One turning vector, and how many steps it has turned
The counts run from 0 to 1097.
[ -5  11  17  13   5  20  17   6 -25   0   5 -20  -7   7 -24   4  24  -9
 -15   2  -5   3 -22  -2 -15 -19 -28  16   8   9  13  20  38  15  -8  -4
 -37  19   3 -11 -21  11  -6  16  -7  12   0  23 -27 -20   1   0 -14  42
  24 -12   0  -8 -33  36 -29 -25] -> 989
[-13  -5  18  24  -8  19  33   4 -32 -18  11 -27  -4  -4 -20  -2  28 -15
 -14 -10  -8 -15 -12  -6 -19 -21  -1  19  18   4  10  16  43 -21 -14  -2
 -28   2  -9  -6 -14 -13   1  21   7   3   2  15 -13 -26 -14  10  -7  27
  37   6  -3 -10 -29  33 -29 -20] -> 49
[-10   4  48   3  -8   5   2   6 -19  -8   3 -26  -4 -37 -24  -1  24  -9
   0   4 -14  12 -19 -19  -5  -1  -9  16  28  -9   4  23  32   8  -1   8
 -36  15  17   5 -18  17  -9  12 -14   6  -1  25 -40   1  -4  10   7  29
  27  11 -13  -3 -34  19 -26   5] -> 539
[-17  -3  44   6   2  16  15  13 -24  -3   4 -12  -2 -16 -27  -7  28 -11
  -1  -3  -3   3 -24 -23 -14 -11 -17  14   4  12  25  10  12 -11   4  -9
 -19   9   8 -15 -20   6   4  12 -17   0  -8  10 -33 -22   6   7  -6  42
  28   0 -24 -11 -56  11 -24 -13] -> 462
[ -4   1  48  23  15  15   5  -4 -26  12  12  -7   5 -11 -28  -1  14 -20
  -4  16  -1  10   7 -16 -20  -2 -17   3  12  12   6  30  42  16 -18  -3
 -27  24  19  28 -28  19  -2  22 -15  13 -31   6 -27 -14 -19  19   1  22
  15  -9 -22 -23 -18  14  -3  -3] -> 950
[  2  -2  33  22   6  31  15   7 -29 -12  21 -14  -1  -8 -31   0  28 -19
  13  17   9  21   1   8 -13 -17 -24  25  27  12  -3   6  35   3   1  12
 -10  13  -1  -6  -9   3 -17  27 -19  11  -7  12 -31 -19  -1   9 -18  29
  33 -28  -8  -8 -18  18 -19 -10] -> 515
[  8   4  17  27   4  17  10  -3 -10 -13  32 -31   3  -9 -32  -9  12 -13
  12   5  -8   9  -5  -8 -12 -14  -7  23  32   0   6  26  60  13  -5   5
 -36  18 -11  13 -15  13 -18  10 -18  -7   3   1 -29   9   0   2 -20  13
   7  -8  -8  -5  -4  58 -21 -12] -> 361
[ -9  13  27  31  13  20   8  -1 -24   6   5  -8 -17 -21 -15   1  18 -22
   0   1 -15  -2  -8 -19 -11  -9 -15   6  15  -1   2  30  49   0  -3   6
 -34  30  10   9 -24  25  -4  21  -7  13  -8  26 -19  -6  -4   0  -7  20
  31  -1  -9  -6 -27  22 -30   4] -> 70
[-11  -2  43  -2  -4  -4  -4   8   3  -3  18 -25  -3 -23 -41   6  13  -2
   9   0  -5   1 -21 -20 -14  -2 -11  15   6   5  16  23  26  14  -1 -12
 -36  25  15  -4 -16   8  -9  -1 -25  -9 -18   6 -47  -3   9   8   0  27
  15   4 -19 -18 -41  32  -6 -13] -> 384
[ -4   3  24  16  15  15  26   9  -2  -4  11  -9  -6  -5 -27  15   7 -18
   7   4 -11 -13 -18 -15 -22 -21  -4  10   0  27  23  41  34   0 -21  -3
 -32  27   8  -5 -23  -4 -13  14  -1 -12   0   9 -26 -38   4  32   0  26
  21 -12 -10 -15 -25  27 -16 -26] -> 526
[ -1  -3  27  33   8   9  21  -3 -21 -12  35 -32  -2 -16 -40   9  10 -13
   1  -7  -5 -11   5 -12 -27  -1  18  15  22   2  -2  25  52 -11 -16  -4
 -30   4   2  21 -12 -16 -10  18 -10  -9 -21   4 -21 -16 -19  12   2  -4
  11  -6 -26  -9  -8  41  -8 -18] -> 29
[-11 -12  46  34   7  19  13  -5 -11   2  28 -20   2 -23 -38 -15  12  -6
  17  -7  -3   0   1 -31 -14  -6  10  11  11  13  15  17  26 -31   0  -9
 -12   5  -2  14 -21  -4  -6  10 -20 -18 -25 -13 -28 -14  -3  13  -4   5
  15  -5 -39 -15 -34  25 -13 -14] -> 556
[  0  -8  47  28  -7  10  12 -17 -37  -1  16 -25  15  -6 -34 -23  31  -7
  -9  10  10  19  13 -19 -11  -3 -12  12  31   5   1  13  44  -2 -14   3
 -18   1  -2  23 -19  19  -6  19  -8  12 -22  -5 -17  -2 -20   7  -6  20
  21   0 -24 -18 -15  20 -15  -9] -> 953
[-11  -8  41  20  -5  10  28   4 -50  -8  10 -24  10  -8 -36 -12  24 -11
 -16  -8   6  -6   0 -25 -22  -6   4  18  12  12  13   7  26 -23 -11  -2
 -14 -11  -6   0 -13 -14   8  30  -4  -1 -15  -2 -17 -28 -15  14  -2  19
  21  -7 -33  -9 -28  19 -15 -21] -> 256
[-16  -1  32   8   7  20  33  24 -34 -12   8 -17   4  -7 -28   9  23 -28
  -4  -2   0  -2 -13  -6 -26 -19 -11  21   7  19  18  12  21  -5  -9   2
 -13   4   1 -14 -11 -15   5  28 -10   1  -5  15 -30 -38  -6  21   0  42
  31 -15 -13 -15 -29  14 -14 -18] -> 905
[-20 -13  27  19  -6  19  22   8  -1 -19  16 -26  16 -15 -23  -3  18 -14
   0  -6 -14  -1 -12 -11 -17 -19  -1  12  25  11  27  20  30  -6  -5 -14
 -29   2  -4   6 -15 -12   1  -3  -9  -7 -10 -15 -36  -7 -12  24   0  35
  29  18  -9 -25 -27  41 -26 -17] -> 440
[-10  -3  41  17  -4   3   8  -6  -4   5  23 -28 -15  -9 -42  14  17   7
  -5  -8  10   3  -8  -9 -17   0  -8  15   0   7  -1  14  31   0  -3 -28
 -30  10  14   3 -12  -3 -16   9 -18   6 -42  11 -33 -23  -1  -7  -6  17
  20  -5 -28 -16 -42  33  -1 -30] -> 1029
[ -9  -3  44   8  -5  -7   5   9 -31 -15  20 -34   1 -24 -48   4  15  -8
  -3  -3   6  -7  -1 -21 -25  12   8  21   9   0  -3  17  33  -4 -10 -10
 -26   2  17   6 -10  -8   1  18 -18  -2 -36   8 -33  -8 -14   8   9   9
  12   6 -32 -16 -37  25   8  -8] -> 561
[  1  12  25  12  -2   2   7   9 -42 -12  14 -19   5 -13 -38 -15  21 -18
  -3   4  -1 -12  -5 -29 -17  -9 -10  24  17  -1  12  22  49  -2 -11   2
 -31  29   2  -5 -15  16  10  28 -12   3   3   6 -23  15  -7  -3  -5  16
  18  12 -12 -19 -31  29 -20   8] -> 67
[-18  -1  38  24  18  23  22  12 -22   0  17 -19  -8 -25 -27  15   5 -21
   3  -7 -11  -1  -8 -11 -22   2  11  10   2  14  11  21  24  -9  -7  -7
 -20  -1  16  19 -14 -20  -6  15 -17  -9 -29  11 -33 -39 -14  26  12  18
  18 -19 -32 -11 -21  14  -3 -16] -> 25
[-11   1  21  34  12  34  22   1 -24  14  11 -29  -7 -11 -16  -3  20  -6
  -3 -15 -16  13 -23 -10 -10 -12  -7  11   8   4  23   8  38  -4  10 -16
 -28   0  -9  15 -25  -2  -7  13 -18  -1 -16   4 -25 -18  -3   2 -18  32
  14 -16 -23  -2 -24  42 -29 -31] -> 343
[  1  -5  45  26   3  -3  12 -11  -3  -8  33 -17  -4  -9 -46  -1  16  -3
   5   8   2 -11  10 -27 -21  -8   8  14  14  14  -3  33  43 -19 -23  -3
 -23  24   4   9 -15  -2 -20  15  -5 -10 -23   2 -20 -15  -6  11  -1  -3
  21   1 -29 -19 -27  24   0 -17] -> 471
[  1   5  47  -5  -8 -12   5   6 -47  -9  13 -35  10 -15 -43  -8  26  -5
 -13   5  10   7   0 -12 -16   6  -8  23  18  -5  -3  11  36  14 -14   8
 -29   0  13   4 -13   1  -3  31 -10   8 -14  18 -27 -11 -15   7   3  22
   6 -10 -30  -6 -21  24   1 -15] -> 333
[  2  -2  28  34   3  26  20  -6 -34 -14  18 -21  11   0 -20 -10  25 -26
  -5   8  -6  10  12  -5 -14 -20  -9  12  35   8   5  21  60   1 -16  11
 -22  11  -9  20 -17   5  -4  25  -5   7  -1  -1 -15  -5 -19  17  -8  19
  25  -8  -6 -15  -1  30 -24  -7] -> 511
[  3   4  34   9   4  11  12   0 -19   2   1 -13  -4   0 -26  -7  31  -7
  -6  15  -1  17 -18 -13  -8 -19 -35  11  16  12  14  24  36  19  -7   6
 -34  27   4  -7 -24  24 -15  14  -5  14   3  16 -31 -16   3   6 -12  41
  25  -4  -3  -9 -31  21 -29 -16] -> 455
[ -3  -6  41  17   3  10  16   0   7  -8  29 -21  -2 -27 -36  -7   7  -2
  21  -1 -10  -6 -16 -32 -12 -10   8  21  12  17  13  30  28 -22  -6   6
 -25  18  -5  -4 -21  -4 -17   5 -14 -24   9  -5 -29 -17  16  18  -6   5
  16  -3 -27  -5 -31  33 -17 -22] -> 615
[ -5  -2  48   0  -2   5  22  15 -12 -10   4 -13  -5 -12 -32   2  21  -6
   3   7  -2   3 -26 -12 -12 -17 -17  20   7  18  15  20  15  -4  -7   9
 -28  12   9 -16 -14  -5 -14  12  -5  -5   8  18 -34 -39  14  24   3  36
  24 -12 -17  -2 -43  14 -21 -28] -> 846
[ 10  10  23  28   8  13  12  -7 -14  -3  15 -18 -13 -11 -26  -7  10 -11
   6   8 -11   0  -8 -19  -8 -15 -13  15  23   6   1  33  58   1 -11  11
 -39  34  -5   9 -25  20 -20  14  -3   0  12  20 -17  -7   5   4 -13  11
  17  -7  -6   0 -16  35 -33 -11] -> 453
[  1   0  42  16   6  13  13  -8 -19  15   2 -12  -2  -2 -22 -11  27  -4
  -5  17  -6  15 -12 -27  -4 -10 -30   2  17  15  12  28  35  10  -8   8
 -28  26   7  10 -33  29 -17  12   1  11  -2  12 -20 -24   2  12  -9  33
  16 -12 -16  -6 -25  15 -22 -24] -> 780
[ -7  -5  32  22  -4   9  30  -1 -24 -17  14 -14   1  -4 -28  -8  28 -12
 -11  -2  -3 -17  -7 -20 -19 -24  -3  18  18  14   9  23  38 -31 -17   6
 -22  12  -9 -12 -16  -4  -6  21   9   1   4  13  -8 -27  -3  14  -4  21
  40   8 -13 -14 -34  16 -30 -18] -> 374
[ -3   5  35  -5  -7  -2   3  10  -9 -19  20 -26  14 -14 -40  -7  21  -6
   6   8   2   9 -12 -17 -15 -10 -19  26  20   5  17  20  33  21  -5  -1
 -31  24   8 -11 -16  13  -4   6 -28  -3  -4  -6 -43  10   3   8  -7  33
  11   8  -6 -19 -33  39 -10  -9] -> 919
[ -8   1  47   4  -4   7   9   3 -12   1  11 -22 -17 -21 -38   0  24   7
   5  -2   3  11 -21 -16  -9  -5 -14  20   6   6   7  12  17  -9  11  -7
 -25   6   7 -13 -18   6 -12  11 -14   5 -12  23 -37 -26  12  -7  -6  28
  26  -8 -31  -1 -54  21 -19 -23] -> 78
[ -9  -4  49  18  -6  10  22   0 -45   2   1 -18  10 -19 -25 -28  25  -6
 -10  -5  -9  -1 -11 -40  -9 -11  -5  12  15   4  22  16  27 -19  -2   5
 -22   1  -4   1 -28  13   7  20  -1   2   2   4 -15 -12  -5  12  -5  26
  18   3 -27  -2 -32  13 -31 -13] -> 1019
